(in the rows, 128 means zero)
Each path is a new rotation, seen through one point. The rows after it are directions, each followed by how far the rotation turns it, in degrees per step (0 if it stays put).
Each turn is a multiple of 5 degrees from 10 to 175, or 0.
Each row of a path follows its step; steps can be skipped.
Path 1:
step 1: [124 123 147 138 139 122 114 137 127 146 130 123 116 134 140 125 113 127
 127 151 121 133 138 124 120 125 141 121 139 131 128 121 128 120 126 131
 122 137 129 132 139 134 125 132 124 130 129 122 120 121 124 127]
step 9: [147 123 128 117 113 133 126 138 129 139 116 132 125 131 117 128 125 127
 128 127 145 129 127 125 130 127 133 118 128 134 128 125 139 135 136 126
 118 132 145 138 115 123 108 142 127 126 130 125 125 135 125 114]
step 11: [137 129 115 117 114 134 142 131 122 132 130 141 143 127 125 117 124 129
 126 131 120 134 129 120 121 118 131 131 130 129 122 131 122 137 130 120
 119 119 116 142 129 132 139 123 149 125 124 132 129 135 135 144]
step 16: [132 128 126 124 123 137 135 137 131 134 136 111 115 130 127 145 150 131
 143 130 119 128 132 131 123 126 125 129 139 136 124 139 113 117 125 126
 142 122 122 133 118 125 138 131 120 115 137 126 129 134 129 118]
step 19: [121 127 141 134 128 118 122 122 131 124 126 144 145 124 142 122 137 121
 130 147 130 131 132 126 114 114 122 139 133 124 128 130 125 130 115 131
 126 130 135 113 134 129 130 132 125 118 118 136 122 118 140 123]
step 25: [137 140 133 126 115 128 119 119 121 115 129 131 136 120 119 130 122 124
 142 137 123 131 132 129 131 121 117 135 135 120 126 121 141 119 120 135
 133 136 134 113 130 124 140 116 133 145 134 122 141 134 134 123]
step 28: [125 132 134 131 112 133 127 129 131 137 121 127 116 129 121 133 137 135
 116 117 124 130 137 122 118 115 124 110 129 147 123 128 107 134 124 131
 124 143 131 129 129 137 118 124 136 127 139 130 130 124 131 131]
step 34: [121 129 124 118 110 130 114 145 136 128 122 128 129 131 135 131 136 126
 132 113 121 119 139 130 130 142 136 118 144 132 138 138 122 122 124 142
 136 129 128 117 124 134 119 132 117 136 122 124 115 126 125 132]
step 35: [118 130 132 111 150 137 136 142 135 133 128 122 120 122 125 139 121 126
 128 121 138 109 136 122 125 129 131 134 128 121 129 127 125 148 120 127
 138 131 127 135 119 124 129 134 127 127 125 138 126 139 132 119]
Directions:
[127 128 128 131 131 125 127 128 130 126 123 128 129 133 129 127 122 128
 126 133 128 130 130 130 131 123 128 129 127 125 127 128 131 124 125 131
 128 129 129 128 125 126 132 125 128 126 127 129 129 128 128 128] | 60
[129 131 131 127 127 130 129 128 130 127 126 127 128 125 128 125 127 125
 126 128 131 131 129 128 131 130 127 130 131 125 126 130 129 130 129 126
 130 124 131 127 126 128 121 126 131 129 123 127 130 132 129 130] | 25
[131 126 126 122 127 131 123 127 126 127 132 132 130 128 130 128 128 127
 126 131 129 134 129 129 125 128 131 127 129 126 127 126 129 131 124 128
 123 129 130 128 126 127 128 129 127 131 128 129 126 129 130 129] | 175
[123 128 125 127 128 133 132 126 128 130 126 130 127 129 127 128 127 127
 130 130 127 131 132 125 125 129 126 132 129 127 131 125 129 127 129 128
 128 125 130 129 130 131 129 127 129 127 128 130 124 130 129 122] | 135
[126 127 129 126 127 125 127 130 126 123 129 130 129 127 126 128 127 128
 128 124 130 129 131 128 131 129 129 131 122 126 125 129 127 124 130 128
 124 127 128 135 130 128 126 131 127 127 128 129 129 129 127 126] | 120
[129 128 127 128 124 128 128 127 128 129 123 133 133 129 130 123 131 129
 127 126 124 127 129 128 128 128 126 127 127 128 130 129 127 129 131 133
 125 130 127 127 126 129 126 130 128 128 126 132 130 128 125 128] | 170
[125 127 131 125 130 129 126 126 129 131 129 131 123 129 128 133 125 128
 130 126 130 126 131 125 130 131 128 126 129 125 130 127 127 128 131 132
 127 131 130 127 129 130 130 126 131 130 126 130 128 127 124 134] | 10
[125 131 121 131 129 131 126 127 129 124 130 127 127 129 129 130 130 126
 126 128 128 128 129 132 132 129 127 124 129 128 130 127 125 129 127 128
 127 126 128 128 129 126 129 131 129 126 120 126 128 128 127 127] | 135
